One vector is turned by the same rotation once a tick. Each row is the vector after some number of ticks, and that number follows the row.
The counts run from 0 to 169.
[  7 -14  31   3  61 -11   9 -13 -19  13 -21 -41   3  33  21   6 -15   4
 -16  19   9  17   5  16  31  15 -18  11  25   3  43  13 -48 -37  14  39
   1  36  29  31  -7   2 -26 -12 -23 -16   8  -1  -5 -17 -23  21 -25 -17
 -20 -17 -15]	156
[ -9  34  -2  -7  23   0  15  -5 -10   5  15  17 -30  -4  23   3  15  -6
  17 -14  36  17 -27  -2  30  27  -8  18   9 -68  16  59   1  31  21 -13
  31  -1 -32  -6  60 -32  10  18  37  12  40 -19  30   3  12  14   4  16
  19 -12 -28]	131
[ 32 -41 -22  -3  38  15   4   5  -9   5 -31 -20  17  -3  -9 -27  22 -15
 -32  17  19  41  28 -32  -4   9  38  45   9   3  24  37 -53   7  -8  -5
  20  16  20  32 -36  19  13 -23 -22  21 -17  18 -15 -35 -33  -4   5  23
  -4  35 -47]	108
[ 35 -26  -2 -16  35  32  -2  10  -7  17 -11 -33   3 -13   3 -16  15   5
 -16  59  18  26  22 -59  39  20  13  44 -11  38 -28  -8 -46 -10 -18   5
  42 -10  16   8  -4  29  -5  -6  -7  21  -7 -11 -33 -41 -30  19 -17  20
  -6   2 -22]	13
[ -3  15   2 -13  57   2 -33  16 -14 -21 -33 -36  19   7 -14  10  -1 -25
 -42  26  26  40 -21 -35  37   6 -14  64  47  -6  19  28 -16   6   7  11
   2  -6   6  19 -19   7 -29 -52 -15   9  16  15  -9 -18 -18   5  10  14
  -4  -6 -16]	22
[ 12  13  16   5  39 -32 -35  32 -16 -14  -7 -18  38  -2 -10 -22 -14 -11
 -13  24  -1  26 -11 -10  52   7  -1  11  -2   5   7  33 -62  29  25  10
  31 -17 -25  29  14   8  29 -19   1 -12   7  -8  15 -30  11  -1  28 -23
  21  30 -46]	24
[ 10 -14  24  16  66 -20  14 -16   5  17  -4 -35   9   3  20 -33   0   6
   5  21  30   1 -11  16  52  26   4  15 -11  -5  32  13 -69 -35  42  29
  33  13  16  12   2 -12 -19  10 -17 -16   6   9 -12 -16 -29   7   3 -16
 -23   7 -26]	157
[ 27  33  -3  -3 -20 -16   9   9   8   4  10  -8   4   1  -4  22   6  18
 -37  31  -4  56 -45  -1  53  -8 -51  32  28 -17 -22  11 -10  53  -1 -17
  54  14 -29  28  47 -22   6 -22  17  19  24 -21  -8  -7  28  22   3  12
  27  -4   2]	28
[ 44  10  -7  19  -3  -6  37   8 -27  35 -10  -1 -39 -30  38 -25  37  21
  13  -9 -12  36   6 -25  24 -16  16 -31  -9 -75 -27 -10 -25  10 -16   6
  27  10  17 -17  13 -16   6  -7 -25  22 -14  -2 -13 -19 -13 -10  -5  27
  -4   4 -29]	94
[ 25   4  30   5  49   6 -17   7  21  16  22 -45 -28  16  -3  17 -13   3
 -16  43   5  -4   5   0  35  11   1  36   3  -9  38  35 -12  -8   0   0
  40  13 -38  63  -2  29 -55  29  -7   8  25  35 -13  -1  -7  27   3  -3
 -25 -23 -28]	71
[ -2 -19   7 -12   7  18  46 -39 -11  32  21  12 -41 -24  18  29  24  19
  -3   5  12  38   7 -18  15  16  -3  12   2 -45  -2   8 -11 -12  -1 -12
  31  13   4  16  76 -43  66   3  33  28  -3 -35  -7   7   0  31 -16   6
   9 -16 -18]	46
[ 20   5   9  37  -9 -63   5  13 -36   2  32  -4  13  22  45 -26   2  14
 -22  17 -13  27 -20  29  67 -18 -45  16   4 -38  -5   8 -46  33  -9 -17
  10  10  -3  31  11 -39 -11 -30 -25 -13  37 -21   3  -9   7   3   1   2
  21  -7   1]	169
[ 11  -5 -19   9  23 -36 -17 -14 -26   7  36 -29  -1  -9  -5   8  -7   2
 -16  12  24  14 -35  32  37  -8 -20  49  19 -26  12  18 -54  -1   9  -5
 -19  39  11   7  26  -7 -21   2 -42 -21  -4   1   9   7 -46  35  15  17
 -36   5  15]	66
[-16 -18  22  -1  38  -9  16  11  -7   4   7 -39 -43 -23   4   0   3  17
 -35  36   2  -2  37 -38  10  14  23  -7 -41 -24  32   6 -20 -48   5  36
  44  13  28  -4  57  31  26  41  13  26 -12 -13 -18 -24  -5  16 -20 -27
  24  -3 -31]	146
[ 30  10   7   5   7 -62 -15 -24   5  12  32 -53   7 -24  -5  18   0  66
 -30  36  -1  15 -30  20  43  -4 -20  12   0 -11  -6 -17 -37   9 -19  -4
  24  40 -12   0  31   6 -45  28 -34  -4  -2   6  -7 -13 -25  24 -19  -9
   4   3  16]	161
[ 30  11 -43  -8  -2  32  -8   5  17   6  31  -2 -40  23 -12  25  22 -39
 -22  25  12  39 -22   8  19   8  -9  53  37 -40  12  31 -25  54   4 -37
  -3  14 -11  41  13 -13   6 -20  17  13  15   0  -5  -6  -5  27  25  33
  -3  -3  -5]	122
[ 11  11  55 -16  35 -41 -10  23  -8   9   5 -35 -13   8  39  -6   1  18
 -20  39 -38  12  10 -18  41 -12 -29   5  52 -10  27   5  13   3  13  16
  24   3 -28  25  19 -28 -34 -15 -23 -14  24  14  -5  11  -6  30 -22   7
  -8 -19 -30]	79
[ -6   9   1  22  56   7 -16  29 -33 -11  -3  20 -37  39  54 -11  20 -37
  13  16  -2 -19  15  10  42  13  -8  13   5 -61   4  28 -32   4  13  12
  13 -35 -17  18  -9  -4  -8 -19  -7 -12  54  -8  11 -10  10   3   8  16
  -7 -28 -33]	81
[ 30  14  16 -15  49  29   9   5   3  25 -31 -72   3 -28  -5  -3  16  22
 -13  21  16  32   8 -41  21  19   9   4  -1   2  -7   1 -42 -10   2  29
  55   9  -6   3  -9  41 -14   6  -8   8   0  16 -33 -41 -27  -7 -20  22
  -3   9 -30]	12
[-30  13 -29  24  30  -4 -25   5 -27 -23  46  -9 -15 -23   0  50  21 -12
 -23  -3 -33  22   3   2   0  25 -11 -32  -5 -43 -19  47  -8  21   1  -5
  -2   8 -19  19  39  26  51  -7   7 -15  -5 -31  21  28 -37  30  -1  11
  11   1 -20]	133
[ -1 -12 -47   2  55  20  13  14 -15  23 -44 -28   8  -4 -11   6  25 -31
  -3  -5 -11  45  11 -34  13  -5   2  14  18  29 -10  14 -62  -6  23  14
   7  10  24  17 -29  24  12 -39 -17  -6 -26  -2 -14 -43 -38  10   0  29
 -15  29 -35]	107
[-37   0  -4   5  29 -24  35   8 -39 -13 -34   5 -41  29  34  17   1  -7
 -42   5 -16   8  30  -1  -7  12  -1 -18  14 -25  27  30  -8 -26   7  13
  31  27  15  30  37 -11  34   3  -9  32  18 -13  -1  29  45  26 -10  -2
  13 -31 -36]	137
[ 25   7   5  -4  13 -30 -20  16 -20 -29   5 -33 -27  24  20  19  12   7
 -43  37 -52  25  29   1  25 -13 -33  13  37 -40  31   5  24  26 -29  14
   7  21 -20  51   8  11 -30 -19 -13  -3   8   5  -6  21  -7  28 -20  17
   8 -19 -14]	78
[  9 -37  29  34  40   4  -7   1 -39  17   5 -11   0  -9  17 -13   3   8
  10  19  10   7  13 -32  21  -9  36  -4 -25 -37 -16 -14 -95 -51  10  12
  18 -27  19   2  18  -5  27 -28 -18 -32  -8 -33 -16 -21 -30  18   0   0
   4   7 -28]	6
[-48  12 -38  29  46 -33  29  19 -45   6  -7 -28 -27 -24   1  15  15 -19
 -12   2   5  -4 -10 -13  15  -2  20 -11   7 -49 -16  20  -5 -18   9  32
  10  28  30 -37  17  50   0  25 -53  17  -3  -6 -11   9  -6  18  -2  23
 -17 -24 -22]	144
[  0 -15 -24  13  21  13   0 -41 -35  -9  29  -3 -61  -9   7  29   1   9
 -17 -12  10  16  13  -1 -24   9  13  36 -16 -95  20  33  -4 -12 -19  -9
 -13   5  26  -3  46 -25  35   2   9  17   9 -32   3  14 -47  27   4   2
  -5  -9  -7]	141
[ 12   9  -1 -18  -2 -23 -10  58   4  -5  45   9 -34  20  -1 -12 -16   6
 -54  41 -17  11   9 -38  24  -5  -1  20   6 -24  24   7  -9  -2   3  12
  44 -18 -28  35  47   2  35  -1   9  24   6  -2  12  22  32  13  34 -15
  20 -18 -14]	128
[ -1  21 -23 -14  37  -4 -18  11  -1  20  34   6 -37 -34 -23  28  28  -1
   5  20  -8  37 -27 -52   3  18   6  13  23 -52 -38  40  11  19  -2   5
  24  -8 -37 -20  52  -5  32  -6  31  20 -10 -13  17  12 -12  35  26   2
 -17   3 -41]	39
[  2   7   1  -2  49  29  -1  17 -34  22 -10  -5 -29 -15  37  20  35   3
   7  14 -17  17  51 -36 -25  13  13 -35  18 -36  -4  22 -11 -30 -11 -13
  38 -17 -31  44  -8  23  -2  -3   8  -4  25  -1 -18  12 -19  38   3  32
 -11 -26 -66]	89
[  7  20 -21  29  36 -34 -23  26 -14 -17  27 -43 -19  17 -12   2  -2   4
 -37  60 -34   4  16   1  78  -4 -39  -1 -16  -2   2   1 -40  19  14  30
  23  16   3   2  20  44 -15  10 -23  -2  -8   8 -10  -4  -9  19 -23 -18
   2  -6  -1]	69
[-38  -2 -20  15  52 -59  13 -20 -45  15  13   0  -6 -38  -1   3   8  18
  -4  14 -13   9 -26 -16  20 -10   7 -15  -2 -40 -25   5 -16 -22  -4  19
  -2  34  13 -38  59  -2  16  27 -38   2  -9 -17   8  12 -21  20 -11   2
 -20  -5 -27]	143
[-11 -28  14   1  48  -3  17 -16 -30  12  -4 -46 -22  17  15  14 -15 -10
 -46  52  12   5  21  -6  46   3 -30  54  22  10  16 -16 -35 -42   1  34
   1  11  59  18  25   5 -11 -12 -20   8 -10 -18 -20  -5 -18  37 -34  -5
 -12 -25   2]	155
[-19 -23   3  -8  42 -28  35 -14 -22  13 -13 -58  19   7 -10  -8  -6  15
 -64  25 -15  25  12   5  20   0   0  -1  -1  36  45  12 -27 -27 -13  18
   7  50  26  25  40   3  -7  40 -37  30 -16   8 -14 -13  -3  14 -37  -7
   0  12 -12]	60
[-20 -37  -7  12  39  19  22 -28 -18  42  12 -15 -24  -6   6  38  -2   4
   3  15  48   0   4   4 -22  17  24  17   6 -10  22  17 -46 -71  -6 -11
   9  17  11  28  25  15 -14  30 -25 -11   4 -14 -20   2 -32  52   6  14
 -31 -21 -14]	148
[ 44   1 -24  -5   0   6  -5  18  41  30  53 -11 -23  18  -6   6  17 -19
 -11  32  12  49 -18  12  47   4 -10  22   1 -19 -15   7 -57  43  30 -22
  35  13 -36  36  21 -10  18 -21   6   9   0   1  -6   9  20  34  50   7
  -6  -9 -15]	121
[ 32  -2   3  25  12  -1   1   7 -33   9 -37 -21  -5 -21   9  -5  -5  34
 -13  -1  21  41  14 -19   3  11  42 -29 -58 -20  10   0 -74 -30 -22   0
  39   3   5  24  21  10  19   5   0  11  -5 -25 -28 -31 -22  -3   2  -8
  41  31 -39]	101
[-16  28 -36  14  -9  -2  13  28 -14  -6   5  32 -43  11   9   1   9 -34
 -14  -9  13  27 -13   7  29  -8 -17   2  23 -75  -2  26 -39  24  34  -5
  30   7  -9  -1  28 -21  53 -19   8  24  20 -26   8  -1  46  13  41  16
  29 -19 -13]	36
